128 stands for zero in the data rows.
In each game, the first row plays the second. By how much does the first row win? 15 means about a draw, 30 a big win and 0 a big loss. Wins can go round in a circle. Each row has two weighted sums of its numbers, A and B, taken from their middle values. A row wins by its A times the other's B, less its B times the other's A.
[156 168  81 106 141 178 104 125 168 116 118 186 138 102  96 140  36 139
 182  74  82]
[ 67  96 168  99  93 131 157 148 129  79 159 144 153 110 154 150 161  89
 157 180 115]: 15
[ 88 127 153 141 134 108 116 137 172  97 144 169 113 125 129 171 118  91
 172 130 103]
[ 97 120 171 166  92 148 175 119 174  97 163 118 114 118 191 166 125  79
 173 178 152]: 11
[156 144 102 105 144  98 131 101  94 165  73 114 107 134 105 109 108 179
  80  97 131]
[ 88 109 178 155 105 127 153 152 152  95 190 130 121 132 189 150 160  80
 163 176 150]: 15
[164 168 102 107 172 153 121  97  66 182 102 126 139 158  99  99 116 169
 103  94 114]
[104  59 147 110  75  87 119 157 140 112 137 125 142 101  93 169 156 125
 135 144 151]: 17
[128 134 143 119 147 112 121 152 114 163 133 130 114 148 107 112 146 122
 104 133 144]
[ 81  91 177 117  93 104 134 147 157  55 187 149 155  90 160 210 151  87
 195 160 106]: 18
[128  89 136 163  67 106 100 145  94 105 111 140 171 113  94 184 146 135
 117 122 174]
[114 102 152 108  62 109 136 159 115  94 149 148 122 125 125 164 151  94
 154 153 125]: 19
[106 110 168 154  97 126 134 124 143  99 137 144 120 125 163 157 141  94
 143 145 124]
[133 145 146 134 107 159 175  94 155 109 139 174  95  96 154 125 124 111
 164 148 125]: 16
[160 131 113 118 114 137 129 118  92 159 101 140 129 146  96 109 150 143
  78 107 146]
[169 129  95 139 130 109  92 126 118 167  82 105 138 115  87  85 111 167
  85 108 131]: 16
[157 166  76 104 184 166  98 119 145 121 100 168 121  93 124 147  40 134
 162  59  91]
[157 139 115 133 159 132 123 114 120 162 110 128  76 151 138  86 117 161
  97 122 158]: 13
[100 152 146 164 167 164 187 107 167 114 154 162  98 128 202 125 111  91
 169 138 113]
[ 76 105 179 158  86 114 148 162 170 104 174  96 103 151 170 153 149  76
 171 195 179]: 16
[ 82 101 179 141  97 115 159 166 169  96 185 144 133 100 190 142 160  79
 169 174 135]
[173 147 103 118 158 114 121 140  83 159 111 101 118 149  87 106 108 187
  79 100 131]: 20
[ 68 108 187 135  89 121 166 138 170  94 183 107 160 143 168 157 157  77
 166 184 183]
[ 85 131 157 165 124 110 160 157 131  81 193 124 108 137 170 130 155  78
 170 187 175]: 27
[124 139 105 116 127 107 113 108 141 148  92 113 147 136 134 118 121 159
  90 109 123]
[ 91 160 157 177 140 167 194 103 159  86 184 136 113 133 204 116 110  94
 173 140 132]: 16
[177 200 112 147 139 170 122  84  96 165 120 155 140 138  93 106 123 147
 107  88 129]
[125 155 117 125 120 146 123 112  94 122 107 123 125 154 141 121 143 130
 121 125 128]: 15
[ 70 106 157 120 100 130 158 120 145  90 194 126 143 123 158 153 162  83
 157 172 162]
[149 166 109 146 141 128 107 118  89 150 135  98 153 150  98 130 126 135
  95 121 128]: 11
[ 70  82 177 132 117 145 172 146 130  67 180 109 104 158 180 148 163  83
 141 192 168]
[119 113 123  90 105 129 111 127  91 145 109 107 107 140 144 143 132 147
 118 124 117]: 17
[ 77 111 162 134 106 127 165 142 143  83 186 118 102 155 191 153 156  75
 162 179 143]
[ 97  68 158 141  50 111  91 178 152  61 186 136 144 117 132 193 169  74
 161 169 130]: 16
[167 185  85 123 180 130 100 114  99 157  94 147 149 144  98 104 107 179
  91 100 113]
[121 168 150 145 155 158 181 115 152 127 163 115  94 169 164 148 120 111
 143 162 167]: 21
[ 91  86 168 116 109 105 166 164 159  93 180 117 106 139 166 148 170  62
 149 192 141]
[149 145  88 125 135 122  94 139 115 190  99  88 117 148  80 107 119 152
  97 119 138]: 8
[ 85 122 167 164  77 128 149 130 129  88 191 121 141 121 189 141 162  98
 172 183 146]
[141 153 113 123 157 133 126 109  95 152 116 138 174 132 114 112 136 168
 108 113 128]: 16
[164 183  79 107 184 131 131 104  80 172  73 135 130 157  99  96  97 187
 100 103  94]
[ 72 137 167 188  95 161 182 141 172  95 183 120 143 118 181 128 132  99
 152 186 126]: 24
[149 141 104  86 171 133 123 102  71 162 115  99 140 141 123 117 122 147
 100 105 123]
[ 83 123 170 156  83 113 165 141 173  68 160 134 127  89 187 131 165  83
 156 195 140]: 16
[118  87 139 111 110 128 116 103 138 137 115 110 132 132 105 158 150 130
 118 111 147]
[ 76  91 180 140 109 146 190 121 159 101 184 120 112 125 152 125 154  79
 180 177 161]: 13
[118 116 109 140 106 141 129 130 115 136  78 154 134 125 114 144 139 128
 104 123 104]
[129 122 139  96 133  83 115 150 138 126 116  93 124 116 120 108 160 141
 129 131 125]: 20
[149 109 138 109 116 114 123 119 102 151 100 112 138 130 120 119 127 141
  86 114 143]
[178 105 110 132 128 113 115  92 104 165  80 116 129 122  82 123 121 160
  79 103 134]: 22
[133 137 100 103 170 145 128 112  93 168 107 149 143 144 116  87 103 172
  96  97 107]
[137 136 110 107 137  90 119 135 102 161 130  95 117 133 115 120 123 165
  96 131 145]: 14
[151 171  73 126 119 133 120  99 114 174  77 113 154 131 111  79 120 170
 106  75 106]
[132 147 116 140 119 151 115 115 133 108 120 145 100  99 138 128  76 133
 153 104  84]: 13
[148 113 130 107 131 109 111 139 109 156 104 106 134 125  94 124 124 145
 100 120 149]
[161 142  93  95 139 137  97 137 111 119 114 163 127  70 106 139  90 147
 151 110 100]: 25
[ 71  91 188 151 100 115 172 181 171  87 175 118 144 132 171 180 168  78
 165 167 145]
[154 150 104 157 136 143 133 111 117 145 105 116  98 137 134  88 130 143
  86 114 128]: 13
[131 152 117 126 126 124 144  87 106 136  95 146 160 144 112 101 137 146
 101 117 126]
[161 136 111  93 176  90 131 129  65 135 116 133 133 146 114  78 137 156
  89 111 129]: 12
[171 124 111 122 135 140  98 124 139 113 107 139 136 108  83 143  72 138
 158 106 109]
[179 165  96 156 120 130 104 121 101 162 111 113 148 142  62  92 119 179
  98  98 158]: 12
[173 159  93 121 163 133 100  84  63 159 105 119 134 128 119  79 126 168
  86  78 109]
[ 65 127 173 159 117 150 171 135 158  90 188 110 133 122 195 128 151  79
 160 195 141]: 15
[128 120 127  78 153  99  98 132  82 143 120  86 143 141  83 133 154 138
 107 114 151]
[136 140 121 112 131 159 153 108 123 116 127 145 119 121 144 112 107 126
 146 114 108]: 13
[171 142  97 152 127 110 104 128  99 173 106 142 142 137  71 117 124 170
  94 132 126]
[ 87  70 173 151 116 149 197 152 186  65 177 153 135 122 181 157 152  88
 156 165 163]: 22
[104 152 157 133 118 137 165  95 170 114 159 137 119 132 187 103 133 110
 129 150 143]
[138 162 121 133 144 186 126 114 137 130 142 169 111 137 139 122  75 135
 159  97  72]: 11
[106 129 140 154  79 141 144 141 151 114 155 151 107 117 115 135 127 114
 156 145 129]
[152 161  94 103 148  99 106  84  95 135 100 150 149 149  94  98 128 172
  98  98 119]: 17
[163 140 108 103 148 130 105 135 108 160 120  99 118 132  93 108 136 138
  85 116 133]
[148  90 128 100 116  96 101 147  94 158 102 106 134 107 109 147 138 144
  99 120 149]: 13
[109  66 150  95  88 103 126 148 101 130 109 129 119 148 109 179 181 120
 135 137 161]
[170 127 100 120 143 143 144 109  97 171 115 131 119 133 113 117 123 164
  91  90 143]: 16
[146 185 101 140 164 119 111 118 126 163 109 113 139 139 121  94 120 152
 102  94 136]
[131 144 125 106 149 122 133 110 132 167 109 138 128 122 131 101 119 156
  97 108 116]: 14
[146  97 102 111 136 107 113 141  86 169  99 129 137 129 118 125 143 159
  95 106 124]
[150 176 110 124 143 125 136 126 110 166 103 112 115 128 135  98 111 149
  99 108 106]: 20
[159 116 110 106 149 114  99 143  95 176 105 140 134 146 108 112 126 167
  91 120 132]
[142 142  82 125 137 151 148 119 145 126 112 180 108 120 143 126  70 148
 156  98  79]: 21
[ 88 133 174 147  84 113 148 154 157 109 180 119 125 124 162 161 176  91
 159 181 157]
[150 115 103  80 163 126 147 128 101 159  93 137 144 130 113 119 125 151
 109 112 116]: 21
[100  85 183 131  86 107 166 139 176  81 175 144 111 118 173 167 160  82
 188 164 183]
[161 143 122 139 125 115 136 128 103 141  96 130 103 140 134 104 138 151
 117 117 129]: 15
[ 95 106 162 144 114 165 155 161 158  72 193 126 130 127 161 127 144  59
 152 174 153]
[152 178  96 136 163 123 114 100  87 158 119 121 151  93 113 101 117 166
  92 105 122]: 20
[133 137 107 127  65 140 118  90  94 161 107  99 125 126 120 114 138 150
 107 127 143]
[ 73  63 168 147  77  98 156 153 155  77 171 120 129 115 145 153 189  90
 175 173 146]: 27
[172 120 111  97 139 127 105 113 108 163  82 121 120 149 112 106 108 161
  87 101 127]
[111 132 143 123 107  99 121 137  97 116 121 141 128 133  86 133 163 126
 120 148 159]: 14
[134 145  95 110 138 171 102 112 148 113 119 155 113 100 110 119  46 151
 187  76  82]
[189 152  86 118 152 134  98 116  77 191  83  97 103 112  85  90 116 162
  87 110 101]: 16
[141 161 122 125 151 112 143 121 127 162 114 137 118 128 115  85 116 145
 122 121 111]
[144 156 121 115 175 118 142 153 120 154 134 109  99 131 146  93 122 136
 120 122 164]: 15
[ 83 132 173 157 103 131 182 161 152 101 195 123 124 138 200 122 147  77
 177 184 147]
[165 133  94 104 147 107 121 109 123 165  96  80 136 109 113  96 123 156
  80 111 141]: 18
[179 153  98 131 134 125 119  93  96 157  84 120  91 126 108  91 105 167
  95 101 118]
[156 157  71 120 151 152  90  84 142 119  85 171 155 115 109 126  57 148
 149  71  75]: 15
[131 106 108 120 126 134  82 147 111 132  96 180 115 104 132 159  59 125
 157  94  69]
[145 148 118 119 127 124 137  96 108 152 119 135 125 136 112  82 121 141
 112 113 124]: 7
[102  99 157 110 111 140 145 132 118  97 125 129 103 117 140 171 136  90
 152 146 105]
[155 155 118 142 145 149 135  87 123 147 120 129 134 152 135 106 137 159
  98  96 118]: 19
[136 129 130 122 144 100 114  90  93 155 111 127 124 159 141  99 128 159
  99 123 145]
[153 173 103 106 161 163 114 116 145 151 123 140 113 147 142  67 117 140
 111 112 119]: 15
[133 152 122 118 123 123 132  83 104 155 130 116 149 161 117 128 157 142
 104 111 114]
[164 162 109 151 155 128 102 108  92 161  89 125 123 119 123 104 115 159
  89  98 104]: 14
[ 83  66 172 125  66  96 153 172 190  64 161 127 158 119 121 210 174  84
 182 190 146]
[ 79  92 176 164 134 162 157 174 137  74 191 137 141 137 173 148 153  88
 156 179 177]: 17
[ 86 129 166 142 123 109 169 138 171  73 176 143 129 135 195 158 172  77
 152 176 165]
[136 141 117 120 109  99 131 142 113 156 111 117 120 138  98 118 142 172
 102 113 127]: 25
[131 119  78 124 141 162 101 135 147 112  93 124 115  76 112 132  58 139
 179  96  86]
[152 129  75  84 134 160 103 133 160 103 132 157 147 110 120 130  48 135
 177  71  48]: 15
[ 98 121 158 131  86 124 139 143 148 105 177 132 148  99 126 164 105  95
 174 152  94]
[165 167 118 139 153 122 120  97 122 147 117 109 129 146 118  94 129 149
 104 115 130]: 12
[160 175 103 126 130 119 115 135  99 165 117 121 128 121  85 112 123 158
  93  89 117]
[150 149 104 121 164 121 106 150 121 152 109 125 124 127 133 103 114 149
 110 116 122]: 13
[120 128 139 115 122 125 145 130 123 135 124  99 124 124  89 116 136 125
 108 145 168]
[164 141  96 117 146 147 123 103  95 156  94 128 137 114  76  96 104 164
  94 104 147]: 16
[118 129 131 116 107 128 121 118 121 132 109 101 146 154 107 126 125 137
  93 129 148]
[143 139  80  62 167 137  93 123 133 132 100 134 113 106 132 131  56 138
 173  86  76]: 22
[ 86  68 143  95 105 121  95 164 116 142 123 140 128 125  99 167 144 125
 130 143 123]
[160 138 123 120 152  95 128 148 101 167  95 116 119 128 122  90 123 160
 100 103 102]: 19
[156 142 111 160 154 136 145 146 121 140 107 114 150 121 124  96 125 145
 102 112 138]
[119 155 122 144 137 153 162  94 154 110 142 131 127 127 138 130 118 118
 149 125 126]: 10
[126 159  98 122 125 153 116 107 136 117 107 159 119 110 133 121  56 145
 140  98  58]
[ 51  62 185 130  82 105 168 163 193  90 169 153 130  81 158 183 161  94
 181 169 149]: 6
[ 84  48 183 121  85 153 167 143 170  72 162 101 150 125 134 191 165  73
 155 181 159]
[145 128  95 124 126 151  89 102 140 134 119 185 143  94 100 140  89 143
 144  97 104]: 24
[ 92  49 171 144  78 106 141 172 179  83 145 126 131 128 129 180 171  84
 153 163 133]
[141 123 122  92 129 114 136 130  57 131 106  98 123 121 104 104 150 144
 105 111 135]: 17
[ 93 105 165 140 113 144 162 138 143 103 178 142 119 143 174 148 149  85
 157 161 150]
[113 163 150 167 119 166 179  93 150 132 137 113 117 155 197  97 131 105
 137 134 141]: 7
[ 74  69 168 135 109 102 141 154 152  61 135 151 168  96 152 189 162  77
 165 159 108]
[148 138 123 108 134 142  82 129 112 137 108 120 143 136 101 119 138 150
 107 102 141]: 19
[155 135  96 118 151 131 109 118 106 145  94 111 120 128 106 108 120 161
 106 114 130]
[149 130 120 122 156 145 110 131 114 170 101 133 134 127 113 120 140 149
 103 109 132]: 15
[163 158  96 127 141 153  89 113  82 193  79 126 121 137  77 106 104 174
 108 103  95]
[182 155  88 128 128 139 104 124 128 176  99 115 137 116  90 112 120 160
  99  92 123]: 16
[ 96 140 139 166 122 164 159 106 153 109 145 176 107 126 199 118 107  95
 158 153 102]
[ 97  63 183 148  60 118 179 153 177  68 162 107 132 111 163 191 165  87
 150 174 150]: 16
[156 197 111 155 132 163 144  57 137 165 126 123 112 122 147  82 112 120
 113 114 123]
[133 131 138 124 128 122 149 120 125 139 139  93 140 127 138 102 139 133
 109 140 131]: 9
[ 98  94 170 138 125 127 144 160 142 105 196 158 151 126 165 164 170  81
 160 164 140]
[177 152  83 122 158 108  78 104  88 174  82 116 131 139  95  86 117 176
  98  89  80]: 17
[ 75  78 155 105  84 124 144 168 140 109 153  87 150 142  96 147 180 107
 131 150 159]
[173 171 102 123 156 119 108  77  75 149  83 136 143 126 118  91 104 167
  98  97  88]: 11
[169 145  98 110 163 141 120 109  82 162  74 122 138 130 129 104 115 164
  76  87 105]
[159 155  79 127 137 188  97 117 132 108 126 160 135 105 120 106  42 136
 174  66  89]: 24
[131 139 104 129 137 120  87 137  91 165 111 135 156 147  75 106 122 159
  96  96 152]
[106 157 134 170 113 180 151  92 139 111 129 172  94 143 199 157  85  96
 166 132 103]: 16
[ 78 112 170 182  97 149 159 116 177  92 181 151 160 132 199 152 146  91
 171 148 153]
[147 117  84 129 122 137 111 114 123 116  85 180 154 105 120 157  58 171
 150  79 108]: 13
[136 116 129 132 124 146 103 101 107 150 103 102 142 120  77 135 152 144
  99 120 120]
[ 80  96 174 116 121 111 171 168 143  87 176  64 127 117 192 151 152  75
 162 178 181]: 15
[134 135 117 118 121 117 118 109 129 149 114  94 134 117  97 116 134 146
 119 137 167]
[166 161 101 122 169 151  90 101  78 155  92 156 137 139 105 108 102 175
  77  95 121]: 13
[107  81 166 170 106 151 145 112 149  80 155 169 121 134 150 173 128  92
 163 157 109]
[ 77 136 167 155  76 168 131 129 142  73 166 155 110 136 178 168 141  88
 167 174 149]: 14
[ 70  44 177  94  97 104 138 196 197  60 161 104 150 113 126 205 173  71
 174 173 125]
[137 183 117 120 178 106 144 111 118 160 126 141  94 150 136  79 130 150
  96 112 127]: 20
[ 92  91 181 163 101  96 161 158 149  96 197 130 141 117 138 154 178  79
 183 177 142]
[ 85  74 178 158  45 109 120 176 159  75 162  93 113 145 130 199 156  79
 162 173 168]: 6
[159 155  72 105 135 184  85 131 158 106 104 183 146  90 100 118  47 140
 167  88  63]
[147 140  86 107 131 161  76 129 124 135  75 154 144 112 102 163  77 142
 133  98  63]: 16
[ 79 108 178 147  95 142 139 122 137  86 166 139 107 113 203 156 146  73
 151 168 125]
[133 180 126 160 118 134 150 109 134 111 127 116 114 146 133 117 113 120
 148 120 145]: 8
[138 138  96 129 138 127  97 141  92 142  91 140 109 137 102 133 136 141
  93 113 106]
[162 163 111 132 127 131 157  93  89 154 111 148 100 147 133  94 123 148
  93 105 124]: 21
[ 89 110 182 124 140 130 135 144 146  86 166 130 135 146 174 141 164  77
 168 160 144]
[ 78  79 178 148 123 145 159 142 146  84 174 114 116 115 179 127 169  61
 150 178 127]: 17
[111 130 129 108 109 159 130 147 129 119 136 173 131 132 135 134  79 115
 170 107  66]
[144 146 103 123 147 149 106  82 113 144 137 168 120  92 110 146 109 141
 126  84 103]: 11
[ 82  58 159 105  96 127 132 162 188  49 158 123 181  88 142 192 148  76
 158 168 133]
[103 147 149 149 140 166 150 123 146 116 163 115  78 127 195 129 108  96
 158 159 121]: 14
[108 149 132 186 156 162 136 137 153 101 154 129  90 118 189 108 123  92
 126 164 126]
[ 98  99 168 128 127 117 158 179 175  87 174 145 131 124 166 176 152 103
 158 177 147]: 25
[164 163  99 136 124  95  90 129  77 147 114 102 127 111 111 115 143 160
  95  97 130]
[ 82 101 183 118 107  97 161 166 166  89 194 131 114 122 176 160 155  98
 167 181 174]: 15
[173 151  92 154 145 137 110  83 101 134  83 135 111 129 145 104 100 162
  86 108 107]
[150 124  76  86 132 167 102 137 127 137  78 158 138 118 122 129  63 140
 154 101  92]: 13
[140 125 127 130 140 114 111 126 120 147 101 144 124 128  89 111 128 136
 102 129 146]
[148 145  83 111 124 156 118  96 139 131 118 155 143  84 117 118  66 141
 163 101  64]: 17
[ 76 117 178 159 111 102 140 128 151  92 173 108 139 138 207 133 172  76
 163 170 134]
[159 149 107 131 125 149 140  84  92 148  99 161 139 139 110 111 129 159
  84  88 140]: 12
[128 130 130 134 160 104 136 142 138 149 139  93 135 133 118 111 149 140
 104 138 156]
[ 92 127 166 170 136 135 168 123 151  72 180 128 135 101 181 137 142  98
 171 170 136]: 15
[105 136 164 167  96 150 149 145 156  65 160 151 148 115 180 168 153  83
 152 166 137]
[171 171  89 135 141 117  80 103 105 158 110 113 123 134 108  81  97 173
  84 106 142]: 12
[175 128  84  95 174 120 101 128 126 151  78 105 139 123 105 109 117 166
  96 115 125]
[ 62  81 154 135 114 116 117 138 123  82 171 133 140 109 148 167 156 103
 163 166 175]: 8
[136 141 127 138 159 121 115 117 124 143 122 117 147 115 123 123 145 146
 101 131 142]
[158 117 134 118 154 111 114 141 103 144 100 115 119 133 118 131 126 140
  90 118 144]: 17
[137 124 120 122 141 106 121 122 118 140 133 120 138 119 116 117 141 131
  94 120 149]
[ 73  70 175 116  93  94 139 153 158  68 175 125 151 114 125 189 154  94
 161 163 127]: 18
[ 86  62 192 126 117 103 148 168 161  89 186 109 137 133 152 180 168  92
 170 156 166]
[105 192 142 156 110 155 138  85 129 121 161 162 121 156 140 110 118 111
 151 124 107]: 15
[150 161 110 144 142 101 115 110 110 161 111 102 127 134 120 111 127 142
 106 109 120]
[138 138 103 124 117 163 140 128 111 155 108 110  98 153  95  90 109 146
  91  88 116]: 14
[161 146  65 105 132 161  85 140 129 129  89 152 146 101 108 117  48 140
 160  79  85]
[155 147  96 128 163 127 123 127 106 144 103 115 104 145  92  99 103 160
 107 113 141]: 11
[126 114 127 145 124 125 133 121  99 142 118 126 153 141 146 136 144 132
 100 126 142]
[141 152 125  82 152 105 137 133 121 168 112 138 100 151 114 123 127 151
 115 136 142]: 15
[116 108 120  71 144 126 115  96 146 130  99 100 139 127 131 117 139 126
 106 141 149]
[167 166  89 151 151 127 110 105 127 166 117 126 132 126 122 100 123 156
 102 100 128]: 22
[131 115 143 101 124  93 118 152 124 111 121 129 121 147 125 126 156 141
 132 136 142]
[109 108 168 154 103 129 156 143 178  99 176 138  92 136 192 159 133  75
 180 165 155]: 15
[148 118  98 103 175 135 125 114 104 140  88 131 138 131 102 104 130 151
  92 109 131]
[116 180 120 105 143 123 139 106  87 165 117 104 117 160 126  97 153 164
 116 113 119]: 19
[ 86  35 179 141  72 142 147 197 174  69 149 125 135 100 139 202 162  77
 154 197 130]
[132 129 131 101 160 132 142 113  89 134 127 101 141 121 152  87 129 142
 108 128 134]: 17
[109 104 152 106 106 114 137 141 149 131 131 111 135 139 110 143 171 127
 110 143 149]
[128 181 119 107 147 125 120 116 111 140 111 124 144 154 106 138 156 139
 100 126 136]: 12
[ 76 101 158 169 111 150 139 129 146  82 162 138 121 131 184 151 157  99
 132 177 152]
[112  95 151 114  81 138 105 113 122 118 126  98 142 120 113 174 163  98
 136 167 146]: 4
[110 120 153 139 119  82 129 129 110 113 131 131 130 170 109 152 158 116
 108 141 157]
[150 136 102 129 148 134 128 107 109 147  98 143 132 138 115 115 142 152
  91 104 111]: 9
[139 140 116 121  97 143  94  96 126 146 125 131 160 124 115 146 135 135
 119 137 134]
[154 138  92 147 143 141 111  93 120 160  93 133 129 149 126  86 109 164
  96 110 128]: 7
[ 90  81 165 131  86 115 175 137 168  87 187 141 139 152 162 149 154  84
 157 175 145]
[136 111 129 125  94 145 122 117 117 146 118 137 125 120 120 129 149 122
 117 138 134]: 22
[178 127  94  73 156 123 123 117 110 172  97 100 115 135  87  86 122 153
  91 109 112]
[167 128 128 124 136 143 116 110 135 149  96 118  98 149 107 119 137 162
  97 122 151]: 14
[125 125 124 125 117 124 128 148 114 122 123 118 144 101 114 119 131 127
  93 142 145]
[159 176 108 135 107 100 131  94 112 180 110 140 139 125 120  93 120 145
  99 116  85]: 15
[131 162 122 173 163 155 160 123 138 129 140 158 122 162 151 104 101 110
 131 145 147]
[163 122 130 132 103 162 110 103 157 110  99 165 123  99  99 138  89 120
 154 106 100]: 17
[127 131 114 130 120 113 145 113 124 130 105 119 143 124 103 142 147 136
  99 117 136]
[ 60  87 182 163  63  93 148 168 139  53 160 125 159 122 138 202 155  80
 181 145 117]: 25
[173 179  97 132 153 133  69 111  76 152  98 111 140 126  74  90 112 178
  88  87 103]
[149 148  97 107 142 174  94 101 151 129 113 145 137  94 106 126  73 120
 164 106  68]: 15
